In the rows, 128 means zero.
Rotation paths and how fast each direction turns (degrees each step):
Each turn is a multiple of 5 degrees from 10 to 175, or 0.
Each row of a path follows its step; steps can be skipped.
Rotation 1:
step 0: 113  102  120  156  104  129  137  117  117  140  130  140  120  126  110  117  153  115  146  147  116  162  139  124  109  138  103  139  146  90  130  150  120  129  141  90  127  89  132  120  88  117  122  120  110  98  129  143  99  101  109  130  142  145
step 1: 119  127  129  118  118  178  134  114  140  142  114  145  117  123  128  152  104  145  147  150  137  81  121  155  152  127  132  130  121  135  149  131  116  158  132  143  152  123  138  125  130  88  130  106  114  107  149  128  157  120  88  131  154  121
step 2: 119  149  126  137  155  104  140  121  118  119  159  113  140  129  131  151  120  163  118  110  120  133  117  154  147  90  155  102  138  160  158  122  139  119  141  125  144  144  130  126  138  109  121  135  120  138  95  153  151  108  121  110  82  132
step 4: 118  111  116  111  130  142  133  139  130  130  108  141  182  150  147  137  111  119  145  149  123  148  131  130  99  127  145  140  100  132  125  135  123  124  140  129  140  83  131  126  141  106  136  142  132  147  163  106  84  152  129  122  162  114
step 5: 145  127  133  123  174  145  142  134  90  133  136  142  145  105  146  152  112  171  119  120  132  110  151  113  138  122  99  135  153  117  131  126  125  186  123  134  128  127  132  115  104  121  144  165  123  128  137  109  113  115  147  131  109  144
step 6: 125  133  139  170  137  132  103  119  161  132  137  133  135  141  123  128  153  108  130  64  148  147  134  142  139  116  109  122  134  118  145  118  101  145  116  126  129  160  106  137  121  135  103  107  108  140  125  98  142  104  119  153  126  144
step 7: 137  89  93  120  102  117  111  140  143  140  130  131  118  140  137  127  143  133  138  134  139  156  105  118  123  124  180  143  89  139  129  131  151  131  130  145  119  140  147  126  133  134  142  78  151  118  140  107  141  116  127  109  124  165
step 8: 109  128  129  88  134  111  168  122  92  151  133  131  106  124  175  149  135  125  95  132  132  120  120  149  135  172  129  138  122  133  143  135  128  118  112  106  127  132  114  107  160  128  148  123  131  119  110  110  96  140  140  109  129  116
step 9: 123  121  120  146  128  153  156  146  93  127  131  131  152  121  68  125  150  132  134  109  115  99  106  135  120  128  98  118  128  98  117  135  126  144  125  108  107  132  108  119  158  140  111  136  134  165  104  124  128  155  118  133  124  117
step 10: 168  125  139  140  130  143  121  153  171  118  107  131  147  151  132  111  107  121  153  119  140  119  113  121  156  103  118  147  140  137  92  92  172  118  112  113  101  117  131  123  131  101  138  128  145  115  106  118  145  133  121  143  137  141
step 11: 132  137  134  147  129  106  113  136  132  120  115  120  116  145  160  97  96  151  140  96  136  121  142  127  127  162  158  105  154  140  132  167  141  113  125  108  136  142  129  133  102  148  167  132  158  124  156  116  122  120  132  95  124  118
Directions:
127  130  134  123  136  132  130  128  120  120  118  128  130  133  121  129  132  119  128  122  126  129  122  119  128  125  126  130  125  133  121  133  134  133  123  131  123  116  123  122  122  128  126  136  125  126  122  129  116  139  128  125  131  124
70
125  137  122  126  128  131  120  124  128  128  129  134  123  126  135  124  126  125  131  126  126  127  121  129  131  132  125  123  129  122  128  136  127  133  120  117  136  125  115  126  127  133  129  128  132  122  124  135  126  118  142  135  130  126
135
128  128  125  122  119  135  133  136  135  136  123  127  130  133  137  120  127  129  128  132  119  131  129  123  131  125  129  122  125  126  132  132  139  129  132  128  131  123  134  133  122  133  122  127  122  118  124  113  133  127  128  125  134  120
110
134  137  125  129  117  135  128  130  124  123  122  123  133  119  125  127  129  128  135  124  129  130  132  129  122  118  137  128  115  130  129  121  121  136  132  123  126  131  120  124  134  127  132  122  124  125  133  131  133  135  132  130  137  125
130
130  125  133  133  119  131  125  134  124  128  127  123  131  129  137  123  130  125  130  134  126  131  117  130  126  130  127  141  132  137  128  134  117  126  122  123  133  128  130  133  127  130  130  130  131  120  137  131  124  130  126  114  133  138
100
121  133  129  138  120  118  135  134  122  128  127  125  129  125  130  119  128  136  114  120  126  128  137  133  130  124  121  129  127  126  124  133  127  134  121  132  126  127  126  128  131  132  117  130  119  131  125  134  127  126  129  125  127  131
115
Rotation 2:
step 0: 145  156  137  115  121  130  131  117  110  162  170  138  101  134  146  144  114  124  153  151  100  133  143  127  150  129  118  84  140  139  94  127  125  127  132  125  119  131  150  138  126  126  141  111  141  154  107  118  193  127  155  126  89  139
step 1: 159  125  105  127  132  128  103  139  139  112  123  131  111  112  139  126  91  144  125  154  97  150  119  111  138  95  133  157  109  119  115  102  142  121  141  98  107  120  101  142  136  120  126  128  166  123  86  130  95  142  100  78  141  120
step 2: 91  109  151  154  111  129  142  162  97  83  101  107  148  115  165  97  131  124  123  114  134  101  116  139  157  150  139  98  115  105  111  122  119  146  136  132  145  115  103  135  126  150  158  122  112  114  132  129  130  118  96  124  154  116
step 3: 112  113  131  81  156  112  120  122  145  144  149  150  131  154  175  135  140  112  117  130  148  135  128  105  146  120  120  119  128  134  155  144  109  170  123  152  141  101  154  121  136  152  133  99  136  122  124  141  139  90  136  144  97  152
step 4: 154  133  131  138  136  127  107  130  133  140  100  150  139  121  99  145  148  161  110  110  131  171  96  116  141  106  129  163  100  121  169  133  145  102  96  97  146  170  124  120  126  123  128  134  159  116  127  137  118  106  129  146  145  144
step 6: 134  132  100  101  129  144  132  93  125  125  163  139  110  127  137  118  98  112  139  106  114  132  165  147  81  115  130  144  146  159  146  144  109  159  125  126  159  87  151  111  146  136  109  112  136  140  131  125  99  157  136  129  136  127
step 7: 111  149  169  137  121  120  140  112  107  100  148  127  108  143  83  120  146  149  130  139  106  145  96  140  120  111  143  143  112  156  119  155  133  97  131  92  113  122  105  119  99  130  120  144  122  131  162  130  121  140  84  135  135  164
step 8: 120  150  142  140  105  139  116  120  131  123  149  112  146  122  123  116  124  117  113  158  158  105  138  115  160  123  109  129  174  120  140  118  126  107  172  179  72  142  129  140  130  115  109  104  100  130  132  121  148  116  105  127  119  115
step 9: 164  121  85  119  117  143  136  120  166  151  143  157  158  124  112  119  131  137  132  129  97  121  126  131  117  139  144  121  134  91  94  98  88  150  125  123  134  137  133  124  155  153  111  107  130  137  153  135  85  105  127  128  124  104
step 10: 104  90  162  114  124  106  123  145  140  139  116  107  132  132  115  159  145  142  147  149  111  118  122  146  113  122  173  135  110  129  93  139  150  128  118  123  154  124  83  152  123  128  127  177  114  141  137  115  147  90  145  119  117  132
step 11: 138  100  114  129  159  120  108  133  101  133  121  123  103  118  168  123  133  131  170  104  153  102  139  103  113  138  101  149  157  119  152  120  128  92  143  173  101  128  104  136  136  139  110  144  123  109  96  121  142  132  161  134  120  143
Directions:
130  124  118  132  133  127  120  124  143  117  128  133  126  128  121  130  134  133  130  127  124  126  134  127  126  129  122  133  122  128  120  132  131  130  121  124  131  134  124  127  125  133  129  115  128  121  132  125  131  134  123  123  138  134
135
141  135  118  123  139  131  124  128  123  125  132  128  145  128  124  127  128  132  122  126  126  133  121  129  119  129  131  119  128  131  131  124  128  123  122  131  130  122  122  129  129  127  131  133  128  127  125  133  119  129  124  121  128  134
135
119  126  118  129  134  133  129  129  132  136  125  127  135  119  123  126  124  130  141  129  126  136  127  137  125  128  123  136  128  127  125  121  127  125  127  133  138  129  127  123  127  123  128  134  132  134  122  130  142  126  133  134  126  133
65
117  122  131  121  125  133  132  123  134  127  129  128  133  126  133  124  128  129  133  122  131  123  120  130  118  127  135  123  125  126  129  139  131  134  138  129  130  122  125  131  117  137  124  133  130  130  122  126  123  134  134  123  138  131
90
125  115  134  122  131  125  122  136  121  139  116  130  133  132  124  123  133  130  129  126  127  121  128  116  123  124  124  129  126  122  127  127  125  128  129  128  134  126  126  139  139  133  131  122  132  129  125  131  132  128  121  125  125  130
45
125  127  132  132  128  133  131  123  118  124  138  122  125  133  132  121  113  137  127  132  129  125  123  132  122  121  115  130  125  134  120  127  125  128  124  122  125  130  131  129  132  129  128  127  128  131  121  130  131  141  120  124  126  128
60
Rotation 3:
step 0: 159  148  133  101  128  165  123  125  120  127  117  138  173  143  113  121  162  139  143  128  142  147  145  139  120  123  128  103  134  124  147  113  139  120  107  156  112  160  114  121  138  121  150  123  113  106  160  141  115  141  116  147  131  126
step 1: 128  124  147  118  127  135  123  123  113  119  89  135  128  131  141  155  146  115  137  117  113  111  110  147  131  125  93  137  147  103  132  129  119  125  90  154  121  106  122  123  173  127  118  162  154  137  95  142  114  144  133  128  143  106
step 2: 123  107  120  110  127  140  122  144  124  121  134  106  101  130  124  114  129  129  109  130  132  113  102  110  154  110  90  92  84  126  115  145  107  124  120  130  116  116  152  120  124  93  94  111  128  116  103  150  146  117  131  113  141  139
step 4: 150  146  109  148  135  119  116  142  117  164  122  102  155  121  150  131  132  141  126  145  124  114  117  158  157  128  121  136  141  124  138  126  128  125  143  134  134  134  152  159  129  150  144  136  152  117  137  117  108  105  121  187  116  109
step 5: 149  123  132  125  140  63  144  140  119  129  132  140  111  166  151  150  124  125  117  133  125  142  119  138  155  129  107  134  144  130  135  136  145  160  150  174  109  121  131  120  124  132  127  120  127  106  144  141  116  131  136  109  158  122
step 6: 108  146  161  141  125  118  144  151  135  115  124  124  94  148  118  119  162  110  147  128  130  121  117  102  117  111  160  153  138  125  100  153  98  143  162  113  118  112  117  119  132  124  98  107  117  123  114  131  116  109  152  118  118  116
step 7: 120  145  122  117  125  126  124  118  120  123  166  119  132  120  111  135  114  94  138  121  102  108  151  119  121  140  135  129  112  138  129  146  151  82  156  110  146  146  143  149  115  165  103  127  132  115  120  115  121  102  136  117  97  151
step 8: 146  120  131  140  130  112  118  112  139  129  151  124  147  119  152  136  104  143  103  131  119  147  142  114  115  138  142  127  137  145  124  136  112  151  140  131  161  119  143  138  140  148  151  143  168  172  174  108  132  132  115  108  116  145
step 9: 119  142  109  151  164  121  119  149  135  136  119  133  116  166  136  112  156  118  92  138  152  151  156  139  113  133  146  114  108  105  125  94  135  146  142  108  121  139  95  110  119  143  161  125  136  142  129  122  118  141  129  116  141  122
step 10: 107  148  136  138  146  123  116  122  115  143  123  138  122  132  108  150  133  108  134  102  129  114  119  149  113  107  140  168  137  144  136  108  165  130  111  127  123  132  106  129  125  107  114  136  81  166  107  131  131  148  138  99  120  144
step 11: 140  111  144  144  133  181  121  141  161  101  141  129  125  113  104  139  109  148  133  110  139  110  145  99  151  163  126  114  135  126  111  127  135  132  118  115  125  117  134  137  136  117  99  157  97  136  133  123  122  138  117  131  108  163
Directions:
134  126  128  119  130  131  128  124  131  132  134  128  136  133  121  127  128  122  123  131  138  127  122  131  126  128  129  134  133  138  135  137  129  128  128  140  129  134  130  131  124  130  130  124  122  128  125  130  138  124  120  113  134  128
145
138  122  136  134  128  129  116  134  115  123  121  127  124  131  128  134  135  123  126  128  126  122  125  128  120  134  134  129  133  123  130  125  137  125  129  133  117  122  126  131  127  116  132  126  127  126  129  124  127  122  133  123  134  128
80
131  129  139  127  119  133  136  123  133  120  133  127  127  129  119  132  139  128  133  127  124  127  130  131  134  128  126  133  129  128  129  121  123  123  127  125  122  126  137  129  128  134  126  129  128  125  135  140  114  128  127  118  134  126
65
116  130  125  133  128  130  130  129  131  124  136  131  120  133  125  120  127  121  137  120  129  122  116  123  122  124  121  127  130  131  124  125  127  133  125  130  114  126  132  130  130  133  125  134  124  128  124  123  133  122  130  128  132  140
85
123  132  129  131  114  125  133  129  125  133  135  125  122  126  132  120  123  122  134  133  128  125  133  129  134  132  132  132  141  127  124  131  133  128  125  130  127  129  125  123  129  129  126  113  135  119  135  115  128  130  126  124  129  125
40
136  116  130  135  126  121  123  121  132  125  132  116  132  130  129  134  123  131  122  127  128  126  133  126  135  123  126  131  138  124  126  129  132  131  124  127  124  128  128  127  130  132  121  140  140  122  120  129  133  131  123  130  130  138
110
130  128  117  124  127  123  124  128  126  130  132  122  123  122  130  129  123  124  130  123  124  119  113  146  132  127  124  133  126  123  131  123  131  120  129  127  140  130  126  131  127  126  124  134  128  130  127  126  120  126  130  120  125  129
125
Rotation 4:
step 0: 133  125  118  116  149  136  128  154  118  155  120  146  126  114  130  151  110  106  76  123  163  155  130  104  114  103  130  134  130  123  108  136  142  148  109  147  126  92  124  131  162  125  129  96  136  149  140  152  176  124  137  98  130  145
step 1: 115  122  172  131  108  110  118  111  139  145  157  160  182  143  145  113  134  99  148  108  114  136  121  109  138  156  114  144  128  113  134  137  157  108  143  131  111  132  95  151  114  120  105  98  117  122  98  147  119  144  114  155  115  126
step 2: 154  133  138  148  141  181  117  147  117  128  116  120  134  103  120  136  141  108  104  116  132  87  154  152  130  109  138  118  106  150  123  128  126  157  106  139  138  142  122  115  130  126  129  84  133  114  126  169  96  148  160  106  147  137
step 3: 113  132  129  124  106  130  117  99  140  114  139  135  117  135  138  118  120  130  114  121  142  111  155  131  97  131  112  131  168  150  128  110  152  119  120  114  134  145  147  165  102  114  118  124  74  107  96  112  163  147  103  160  147  128
step 4: 122  163  142  126  126  135  168  160  127  126  122  96  105  125  111  163  106  83  126  152  87  130  128  160  157  110  136  125  132  133  124  156  149  114  112  103  136  124  131  122  143  150  126  134  126  104  129  158  115  129  111  110  128  147
step 6: 132  120  152  126  127  106  125  120  91  87  119  131  102  139  151  164  127  115  137  123  132  137  143  138  142  122  170  148  98  107  124  150  158  108  126  113  101  120  110  121  147  157  126  139  136  147  114  146  118  186  147  134  126  110
step 7: 95  125  117  122  128  103  128  129  128  129  110  107  154  122  107  128  129  138  123  91  129  124  105  123  92  115  135  103  102  121  112  123  124  124  135  124  134  168  107  158  80  101  163  138  111  108  144  126  95  116  163  131  155  142
step 8: 138  120  132  160  115  127  133  153  127  157  107  124  100  133  105  139  168  111  130  178  151  137  160  134  112  104  124  144  127  108  147  120  137  125  104  133  124  111  146  158  126  128  140  151  109  158  138  129  158  171  148  138  121  112
step 9: 84  112  114  119  140  123  128  140  112  150  138  137  141  127  116  135  120  108  109  115  117  176  97  92  137  151  96  109  139  140  116  136  128  117  120  119  103  113  109  120  120  126  164  122  82  124  136  132  110  133  89  102  149  138
step 10: 129  118  156  147  125  143  129  113  146  163  151  139  121  144  143  133  140  103  119  149  118  131  135  124  156  149  119  148  113  112  131  137  110  118  98  155  143  151  122  147  136  106  114  128  166  160  116  178  146  121  171  114  146  115
step 11: 141  113  95  113  130  133  103  100  99  144  105  152  137  138  146  143  134  129  115  114  138  109  163  93  114  129  153  96  138  148  130  117  126  108  138  125  103  112  105  116  120  115  121  106  99  110  81  162  102  133  114  115  123  137
Directions:
140  129  129  128  140  125  127  135  130  128  128  130  126  132  122  123  131  132  116  124  122  131  130  133  132  122  130  131  133  119  129  124  121  127  123  117  134  127  121  130  134  140  119  130  123  129  129  135  127  132  133  124  129  122
170
132  126  134  131  130  135  117  122  134  124  126  126  128  125  135  132  126  126  129  133  135  133  129  122  123  128  133  121  121  128  132  122  134  133  131  128  129  135  121  120  125  136  121  133  124  125  123  129  118  122  137  134  138  121
80
133  134  130  138  124  136  136  122  135  136  133  132  137  124  133  121  124  129  115  129  132  126  133  124  128  129  126  128  131  139  138  131  124  118  122  127  124  129  129  128  132  127  123  123  131  126  122  129  122  132  122  125  133  133
40
129  133  138  129  130  132  131  130  126  123  130  129  131  128  123  129  116  125  135  125  133  122  126  139  118  124  126  129  127  131  126  136  135  136  130  121  137  129  121  127  133  125  118  117  125  127  131  126  133  133  122  136  132  130
25
132  127  117  132  123  122  130  127  130  133  132  132  133  128  118  124  130  118  131  135  123  117  121  128  130  125  129  129  129  129  121  131  128  132  115  133  135  133  125  122  128  122  123  133  134  122  133  129  118  125  137  135  128  128
130
125  128  128  130  127  132  136  121  130  135  129  125  119  132  127  128  126  126  129  138  118  142  124  130  125  129  126  127  139  133  127  130  129  141  123  124  134  130  128  120  131  126  131  136  126  131  124  128  134  124  118  120  137  125
70
Rotation 5:
step 0: 100  113  97  153  161  122  89  132  129  124  120  143  124  143  115  105  158  153  145  134  109  130  140  125  170  166  127  99  112  137  104  149  119  112  112  151  180  99  137  118  122  137  118  139  122  118  154  117  137  143  116  128  123  115
step 1: 118  95  125  115  139  111  66  136  152  117  133  134  138  119  107  125  125  137  122  145  157  98  125  92  122  114  136  130  118  147  148  138  112  116  121  154  116  101  138  110  96  117  139  174  107  135  131  112  149  126  137  114  98  164
step 3: 82  126  86  133  134  125  131  87  151  124  110  140  144  143  96  127  143  135  108  149  130  137  167  146  153  154  125  103  132  145  101  153  98  117  129  134  150  133  138  134  129  145  137  138  129  103  143  115  133  150  159  105  129  93
step 4: 104  91  86  127  145  120  101  139  130  121  160  136  116  143  103  119  109  99  134  121  139  107  115  84  142  152  125  121  105  171  130  143  123  117  127  143  160  146  150  93  118  121  137  157  128  110  142  131  151  144  145  125  112  150
step 5: 103  134  151  141  155  145  97  114  143  112  145  124  143  123  87  135  153  122  122  125  139  120  118  139  119  126  130  127  88  164  101  101  103  99  103  139  112  152  115  134  116  118  130  153  96  145  143  132  137  110  116  132  121  181
step 6: 79  135  124  146  129  117  130  116  121  101  85  102  141  125  103  134  173  110  119  128  139  94  163  151  130  127  118  121  131  145  96  136  81  112  132  146  119  127  155  124  111  147  130  142  117  138  119  125  121  137  150  150  119  96
step 7: 96  89  98  97  104  117  131  122  130  103  146  117  102  139  90  143  132  102  137  122  115  146  148  126  149  131  121  106  113  155  127  143  135  118  126  151  123  112  151  100  105  115  148  151  114  107  130  157  134  159  151  92  140  114
step 8: 136  139  116  131  153  143  128  137  106  110  137  132  134  140  97  123  128  123  135  116  143  145  105  120  146  174  115  140  88  163  102  114  111  100  118  122  108  136  131  137  123  115  182  178  106  113  150  124  150  127  122  113  117  150
step 9: 105  139  120  148  144  121  94  135  115  97  93  140  142  131  96  128  188  139  141  121  134  118  144  141  126  166  121  114  120  142  102  121  124  119  144  150  144  124  151  106  125  128  108  141  94  165  135  96  133  104  125  139  142  139
step 10: 99  105  126  88  111  111  103  117  113  85  103  123  122  144  93  150  145  102  113  150  134  115  155  105  130  116  137  121  108  150  151  127  113  129  126  140  113  88  128  110  108  129  115  153  113  117  101  125  135  113  159  111  113  113
step 11: 97  129  129  101  135  128  118  139  120  118  131  130  131  126  141  120  121  94  120  125  115  150  139  126  140  143  105  143  84  170  98  90  118  127  94  155  127  111  130  139  138  108  175  162  124  98  140  126  123  130  129  107  153  103
Directions:
127  123  132  120  125  111  131  126  123  127  140  128  125  113  122  125  127  128  126  130  127  126  119  120  125  129  129  126  134  136  133  131  134  131  126  126  134  120  123  125  130  135  132  135  126  122  128  132  122  127  132  129  126  131
115
126  126  128  127  127  130  126  134  124  129  124  121  130  130  129  117  125  121  138  133  132  137  133  124  134  124  130  120  125  127  139  134  127  128  116  128  132  128  136  124  123  140  121  123  130  120  128  133  129  123  129  118  124  126
110
130  131  124  124  132  125  128  133  135  136  126  128  128  117  129  124  142  136  129  125  137  128  133  124  120  129  125  126  131  129  127  123  118  133  127  129  125  132  136  121  137  122  131  127  131  112  123  128  134  129  125  130  130  126
135
128  134  129  139  123  126  125  129  130  122  130  127  127  127  128  119  129  133  130  129  132  131  131  124  124  128  125  131  139  135  129  122  128  132  134  128  125  132  129  128  109  123  129  125  123  129  130  122  121  114  125  130  122  139
95
133  129  133  133  138  127  127  131  135  117  124  127  126  125  139  128  140  124  124  132  133  125  124  136  127  126  130  129  127  130  127  136  135  132  136  131  131  130  129  127  129  136  134  128  131  124  142  120  121  132  133  121  128  124
125
133  128  132  126  125  132  124  126  133  127  116  134  138  120  130  125  121  130  128  118  130  123  112  128  127  126  125  124  127  132  122  132  124  126  132  126  126  128  136  128  128  138  128  130  121  133  123  134  130  123  125  122  138  137
100
